In the rows, zero is written as 128.
The rows below come in pairs that one turn or mirror swaps. Which row does each named row swap with?
dek: [147  74 108 141 115 132 160 120 114 111 129 139 145 147 151 113 143 145
 142  81 119 160 101 124 120]
Zipov: [ 94  92 116 141 112 133 154 104 138 132 143 124 147 141 120 117 174 134
 133 108 116 135 167 115 109]
bire: [121 128 140 125 145 143 135 114 135  91 114 164 171 135 127 122 128 132
 112 126 148  93 140 150 144]
zamez: [ 97  99 116 129 128 136 161 110 152 126 112 150 137 144 145 121 164 143
 121 130 107 137 162 115 106]
Magip: [133 103 107 145 142 136 139  91 188 152 173 134 123 132 105  96 139 139
 129 105 113 130 113 130 125]
nek: [122 106 108 107 140 134 123 122 110 109 137 162 141 178 145 101 152 110
 156 134 130  99 130 149 138]
rim: [122 129 144 117 143 145 133 116 140  99 125 159 179 137 131 121 129 111
 112 120 144 103 138 142 136]
vip: [132 122 140 117 139 139 113 130 128 105 126 156 111 138  95 131 151 146
 118  84 160 125  86 110 116]
Guki: [117 144 144 131 152 147 133 114 149  90 111 164 161 125 129 111 137 115
 110 118 143 105 141 144 137]
Lesi: [104  81 126 143 125 140 171  96 132 118 124 131 148 147 126 133 181 135
 136 125 120 134 158 130 110]
Nabef: [120 119 113 135 125  92 135 122 178  86 130 115 103 154 126  82 128 118
 167 109 165 136 114 159 155]
palu: [134 113 100 139 131  99 140 132 172  88 133 135  94 144 116  91 112 125
 169 106 166 125 112 158 164]
dode: [121 139 150 128 156 140 129 116 142  86 115 158 167 133 130 121 140 117
 105 133 142 106 126 146 136]
famos: [130 144 128 143 114 110 148 125 113 107 108 134  99 140  78 143 147 134
 161 117 152 103 137 142 161]
divat: [122 146 129 147 101 122 134 138 129  77 106 145  95 143  97 142 155 132
 158 133 153 125 125 128 146]
Suf: [129 145 135 133 109 108 136 131 131 104  99 150 100 117  97 148 153 157
 147 138 150 121 127 133 159]
Zuzuz: [111 131 140 140 144 133 136  89 129 149 131 134 106 145 133 124 142 147
 151 108 103  99  79 153 157]
toniz: [130 135 131 110 138 124 115 130 118 100 129 151 113 146 109 125 151 142
 127  84 165 117  73 117 118]
palab: [125 117 102 139 132  90 126 138 163  86 127 128 101 151 124  83 124 127
 164 105 169 126 124 155 163]
bitul: [130 139 114 144 138 106 188 131 128 130 135 115 150 139 129 120 152 170
 128 152 134 140  91 142 138]
vono: [ 96  99 134 155 116 142 153 126 149 141 138 143 142 147 128 128 159 143
 126 120 107 142 153 114  99]
Fen: [123 126 134 112 140 139 115 141 141  95 126 151 121 132 104 131 145 145
 129  73 161 122  84 106 128]
rif: [135 112 116 127 142 132 138  90 200 148 168 136 116 135 111  92 133 146
 134  97 129 121 114 125 120]
Bere: [109 141 146 133 151 131 142 129 140  88 113 153 172 138 130 126 136 121
 116 123 149  94 137 145 136]
Nonod: [125 152 144 140 126 130 145 107 122 155 133 129 112 136 129 116 145 149
 149 117  98  98  84 146 141]
refaz: [133 131 132 103 132 137 110 130 141  89 134 152 121 132 109 136 153 152
 137  84 157 131  76 117 129]
Sosu: [136 132 131 139 132 138 160  96 117 151 135 129 107 140 121 120 150 152
 149 125  98  98  79 139 150]
rilu: [124 130 150 148 130 130 140 103 108 149 113 138 106 137 137 123 150 141
 143 110  95 118  89 158 154]
dupi: [128 112  93 137 124  93 129 133 166  89 137 135 100 158 114  85 127 131
 171 115 164 141 122 160 159]
Lora: [129 125 137 112 133 137 111 137 143  87 139 151 115 143 106 139 149 135
 128  75 166 122  88 118 124]
mafa: [113 108 105 108 141 128 119 117  92 116 132 152 136 170 143 101 158 118
 145 149 130 111 125 143 134]
Zezus: [120 143 127 146 112 132 160 121 125  95 110 128  90 120 104 148 151 116
 140 114 179 122 136 131 136]
dud: [132  96 119 136 134 130 135  93 190 148 178 127 133 128  99  92 129 130
 130 116 129 135 115 135 128]
siv: [136  76 109 125 119 141 160 137 128 104 132 128 134 145 155 112 132 153
 132  90 128 168 108 114 121]
Litok: [123 106 118 141 141 135 135  98 194 152 168 142 111 139 102  93 129 135
 124  96 119 134 119 139 124]
Niv: [128 115 111 146 128  89 137 129 173  95 132 120  99 150 127  79 114 130
 171 105 155 136 121 154 160]
geko: [129 134 138 129 144 148 138 109 148  81 104 161 167 133 134 115 137 114
 109 112 142 105 130 153 142]
Gud: [138  77  96 137 120 141 167 135 130 101 130 131 140 147 144 119 144 157
 149  90 130 162 100 106 125]
Ven: [131 132 147 141 134 126 157 125 116 157 132 134 101 142 129 120 145 139
 149 111  93 114  84 155 154]
pideg: [121  97 107 136 150 127 144 104 195 150 177 143 128 135 112  95 129 138
 137 103 123 128 113 136 121]
fupap: [105  92 117 144 122 136 170 121 130 129 126 137 140 136 131 125 169 140
 129 114 118 134 171 111 103]
Popo: [104  86 125 137 113 129 170 108 146 133 147 130 129 142 126 121 175 130
 135 122 108 133 162 126  99]
fika: [121 134 146 133 101 107 136 125 132  91 117 134  88 130  93 140 164 131
 157 118 160 104 134 145 147]
Feku: [140  75 104 140 113 132 170 139 131 107 145 125 131 149 146 124 143 149
 144  89 125 169 104 118 119]
Zalud: [ 96 103 116 151 123 128 162 113 145 136 142 137 154 126 131 145 180 134
 146 108 141 144 154 129 101]
mep: [131 110 101 139 123  94 140 126 161  90 122 129  92 139 123  81 112 125
 175  99 158 137 122 161 151]
luf: [139 110  97 127 126  88 137 137 168  91 134 130 107 136 123  78 119 129
 172 104 156 138 127 150 160]
Tif: [124 146 135 141 114 119 143 127 127  93 103 143  98 125  92 146 173 147
 156 113 156 109 132 127 144]
Vefo: [129 112 103 132 136  95 145 128 168  87 134 124 101 157 127  70 122 128
 157  96 162 130 129 165 148]
pamun: [136 139 117 157 133 124 199 119 130 113 129 118 153 133 127 136 147 154
 137 153 117 130 101 134 140]
Tuz: [139  75 104 142 118 127 160 131 120 101 118 137 135 153 145 116 156 153
 150  90 126 170 107 121 118]
gif: [105 106 116 112 143 115 124 135 105 104 120 153 149 157 151  90 145 109
 156 121 126  98 135 150 143]
muv: [124 104 110 129 144 126 130  90 185 152 175 143 122 134 100  95 134 143
 140 105 132 127 115 133 107]
sotu: [131 152 121 143 129 109 195 126 132 117 127 111 140 144 136 129 147 156
 143 144 124 140  86 142 146]
Silat: [118 115 106 116 125 126 126 126 100 105 130 149 149 157 152  88 138 110
 159 136 123 102 139 146 138]
duzap: [131 108 112 135 146 129 126  91 192 141 178 140 125 135 100  87 130 130
 136 112 125 128 118 128 126]
zek: [132 143 112 157 135 113 190 125 131 123 130 119 145 135 136 120 151 173
 143 156 131 142 104 138 146]
gak: [134 131 126 155 138 113 187 122 129 113 124 117 150 141 143 125 149 163
 132 158 126 143  97 143 144]
Pif: [132  97 108 128 154 129 140  98 186 151 175 137 124 140 106  99 122 147
 130 106 132 119 125 129 118]
bog: [107  97  95 113 145 119 126 123  95 112 140 145 133 154 144  94 133 108
 154 139 122 116 126 145 154]
tibav: [114 146 134 143 101 113 139 119 125  90 111 117  92 132  87 134 165 135
 152 107 156 114 132 129 155]
lof: [121 146 116 144 141 108 198 123 131 115 123 124 140 135 133 126 152 161
 133 147 111 138  95 142 139]
varoz: [109 136 154 137 124 111 148 129 115  98 108 127 101 126  86 145 168 131
 139 123 159 115 125 139 145]
Zis: [135 117  99 133 137  88 141 130 173  85 125 131  98 139 119  95 120 127
 175  96 149 133 118 159 161]
Mifes: [144 109 113 135 142 126 138  92 186 143 181 138 125 128  90  91 136 144
 135 101 126 129 111 148 128]
pebe: [128 112 111 132 132  92 136 128 168  90 132 130  92 154 119  78 123 135
 155  98 177 125 122 155 158]
mal: [135  96 108 136 141 124 145  92 190 140 176 144 125 127  99  89 143 136
 134 100 118 142 113 137 126]
fug: [ 94 104 113 138 137 128 168 106 141 138 130 137 145 158 122 122 167 127
 137 107 103 123 166 126 101]

Bere swaps with pamun
Fen swaps with Gud
Feku swaps with Lora
Lesi swaps with varoz
Zuzuz swaps with bog
Silat swaps with Nonod
Zezus swaps with Zalud
geko swaps with bitul
dupi swaps with Litok

The rows below come in pairs that one turn or mirror swaps. Which row does each named row swap with?
Getuv: [126 153 146  92 138 111 122 122 128 114 124 148 104 146 135 129 160 155
 138 121 172 129 145 140 137 124]
Lavok: [117 138 125  96 145 120 173 115 171 135 126 129  82 122 113 106 134 110
 141 110 108 120 148 151 142 112]
Pufo: [137 145 131 150 121 117 129 109 154 108 141 145 121 143 116 138 131 145
 144 148 103  85 105 134 126 168]
godi: [ 94  90 173 131 144 101 152 137 152 129 108 132 120 143 149 144 128 108
 115 127 137 123 121 148 112 121]
lita: [105 101  95 126 111 126 123 145 143 100 159 136 101 152 122 129 135 139
 101 150 103  80  96 154 149 138]
livo: [108 119 108 107 137 126 155 144 127 130 152 112 142 131 114 133 173 114
  72 117  88  86 111 122 146 117]
nol: [112 122 121 136 135  93 133 148 133 127 128 166 114 151 106 139 148 126
  70  88  96 106 120 173 128 126]
lile: [115 111 123 144 164  96 144 153 138  86 127 152 120 108  89 148 122 117
  79 123 103 137 115 145 140 105]
diz: [107 107  99 140 118  99 130 131 104  99 139 148 143 143 150 112 138 129
 157 138 146 107 133 139 141 145]
garir: [110 125 111 152 134 153 132 125 156 104 131 140 127 102 114 101 148 137
 111 109 143 118 131 110 166 107]
lafem: [117 129 110  98 157  96 152 131 126 178 150 132 127 146 104 132 125 115
 135 106 104 137 126 145 168 147]
garus: [118 126 112 120 158  65 147 140 152  98 131 110 148 121 115 132 145 130
 133 136  97  82  80 150 128 144]
Tuv: [123 125 110 111 111 121 148 146 123 138 129 121 154 148 101 128 158 141
 122  83 155 130 143 164 165 112]
tirag: [112 117 106  95 139  74 172 163 170 112 123 139 127 134 120 172 135 143
 111 152 142 121 129 124 135 122]
Nup: [125 147 141 140 162  72 141 157 120 105 133 144 133 125 120 118 147 160
 129 162 130 110 141 177 117 111]
vivi: [120 131 135 140 124  99 133 126 146 144 112 129 128 126 123 108 135 134
 115 115  77  51 117 153 136 128]
Vob: [111 103 121 158 159 101 151 154 132 100 122 152 120 111 109 152 134 111
  78 127 112 136 117 158 136  99]
tana: [114 111  96 125 112 126 155 112 147 109 137 133 128 139 123 137 168 114
 144 113 131 113 157 145 187 104]
zekub: [129 110 109 123 124 104  85 116 110 135 138 140 138  99 110 113 128 159
 130 134 132  97 106 129 154 141]
dezot: [120 120 144 110 167 118 104 172 140 100 111 129 123 125  97 118 136 117
 103 128 122 136 154 157 111 129]
fot: [121 148 127  94 128  86 173 122 185 130 126 152 130 129 105 101 155 128
 143 148 143  99 122 140 157 135]
fomut: [129 162 110 131 146 102 127 156 128 158 142 159 123 121  99 111 119 141
 134 131 119 139 110 173 116 142]
Sek: [133 123 150 156 130 153 121 118 144 125 108 118 109 135  86 141 125 143
 113 118 113 133 115 146 142  97]
veted: [111 119 127 136 165  97 138 159 140  85 127 147 124 104  84 145 125 111
  83 122 107 137 120 138 142 104]
diru: [134 101 104 115 165 127 109 114 133 135 122 121 114 156 126 111 175 153
 125 127 127 136 126 114 113 116]
Saze: [108  88 100 145 116  90 109 162 138 103 155 149 105 142 105 129 138 126
 142 120 102  99 108 130 140 112]
vetor: [132 117 108 120 148 100 176 134 101 111 128 119 115 123 139 146 147 114
 114 131  79  85 107 119 144 135]
Nolu: [112 121 106 130 162 110 147 136 109 112 167 130 157 114  79 120 125 127
 118 159 102 123 125 170 131 120]
kota: [132 131 103  83 150 109 124 114 124 109 139 135 160 108 106 112 137 100
 135 130 102 106 109 120 117 130]
rinu: [117 123 132 118 134 113 155 152 142 127 109 141 130 106  87 148 184 114
 149 157 150 109 149 138 121 112]
pilu: [108 126 145  94 136  98 141 122 154 111 116  97 137 124 143 113 148 132
 159  99  91  97 117 145 142 116]
zume: [135 150 106 117 128 116 154 174 142 141 143 160 102 108  92 161 164 132
 130 119 153 113 132 148 140 111]
dum: [150 128 124 130 119 104 147 158 134 152 110 117 153 110 110 124 126 170
 135 139 140 104 146 163 126 106]
bur: [112 121 135  91 143 137 132 116 140 170 145 103 129 160 117  97 147 137
 119 121  95 111 134 151 135 120]
fanoz: [129 117 136  99 166  76 149 147 150 123 119 110 104 125 112 117 162 157
 146 143 156  89 152 141 139 110]
fikid: [ 88 103 145 117 117 107 158 171 173 144 126 111 121 116 131 136 126 120
 108 140 157 131 133 137 153 122]
rel: [128  86 134  92 168  98 144 146 117 108 143 134 127 119  95 122 113 159
 107 148 106  97  92 136 135 114]
Mar: [128 149 105 162 112 103 130 110 141 131 132 141 138 132 112 122 135 149
 104 136  94 138 160 126 168 138]
Belu: [124 144 132 154 170  85 130 117 141 162 142 143 134 139 118 152 155 122
 138 128 126 141  94 136 145 150]
Binas: [132 158 106 127 152 106 130 166 143 154 142 161 125 110  83 118 118 145
 123 131 124 145 121 166 137 140]
garo: [138 120 108 111 117  99  80 113 116 131 132 139 133 114  92 121 127 148
 136 128 124 100 114 122 157 136]
bomap: [125 122 117 109 140 112 137 156 139 122  86 143 128 123 111 179 111 134
 134  98 125 106 110 170 130 130]
mono: [125  89 136 140 129 117 115 120  98 136 149 119 121 129 121 143 145 164
 124 160 132  94 102 129 155 140]
Seto: [107 143 131 138 119  89 141 124 165 152 118 146 115 104 126 118 151 136
 141 134 144 129 101 111 136 162]
dodu: [124  86 138 126 142 125 129 116 117 133 150 112 119 150 125 135 147 174
 111 165 126 104 100 125 120 128]
Feb: [151 145 151 119 132  96 145 111 165 156 106 121 121 151 117 132 134 131
  76 153 135 120 111 143 129 119]
kif: [142 133 151 122 128 103 149 105 178 162 111 126 119 142 137 132 141 140
  86 151 140 113 108 149 125 124]
Vad: [130 135 105 111 123 122 162 112 154  95 148 125 122 157 107 137 159 119
 134 125 130 111 155 141 187 103]
zopa: [113 116 136 145 125  89 178 162 160 141 134 104 131 157 125 118 149 115
 108 139 151 135 127 130 156  95]
loz: [119 129 131 133 108  99 142 125 179 146  97 136 111 111 138 124 159 133
 112 145 139 130 105 121 121 152]
bod: [101 138 147 108 150  94 117 117 120 102 137 134 161 138 134 145 143 130
  93 122 103 125  90 139 126 152]
bivud: [ 82 115 116 115 151 109 139 140 128  95 128 129 117 142  98 126 152 119
 123 135 144  62  96 117 171 119]
lapu: [ 97 103  95 137 110 117 125 152 131  97 160 141 104 146 130 124 130 130
 118 154 123  78 106 151 150 138]
pema: [140 155 123 113 140 110 144 131 134 110 150 114 132 165 135 135 134 107
 142 119 110 109 139 167 175 159]
gor: [151 148 153  95 174  98 160 118 132 144 141 148 110 132 112 136 137 109
 121 153 142 107 144 144 127 109]
musid: [119 124  96 108 161 132 129 142 134 140 124 145 118 165  79  98 154 120
 109 137 125 129 116 165 102 119]
zud: [127 117 165 126 147 123 138 137 138 136 112 102 134 109 114 113 126 160
 112 142 140 128 148 100 131 135]
rokaz: [101 132 111 118 146 105 143 131 118 129 102 131 154 157 121 113 161 131
  91 137 130  76 166 151 160 136]
lepu: [120 122 125  93 147 149 136 118 152 155 147 106 124 164 105 100 147 137
 105 120  89 101 125 153 151 120]
zipe: [129 117 131 157 142 126 154 123 169 119 166 155 131 130 124 177 127 149
  94 137 106 122 129 143 150 114]
vit: [123 127 107 115 121 123 162 108 157 100 142 127 127 151 105 132 164 121
 138 121 135 112 156 141 190 104]
mon: [116 109 118 137 110 125 145 131 125 134 137 133 129 138 135 142 179 120
 160 108 127 124 157 149 175 110]
falas: [ 94 122 138 119 118 109 154 174 168 151 126 118 118 107 115 129 130 130
 107 140 165 138 132 137 169 127]
govu: [114 108 124 167 145 110 146 161 121 112 115 147 122 126 135 137 157 111
  86 122  98 138 112 159 116 108]

Pufo swaps with zud
lepu swaps with Binas
zekub swaps with kif
loz swaps with mono
dodu swaps with Seto
Lavok swaps with Nolu
Mar swaps with Sek
dum swaps with vivi
govu swaps with mon

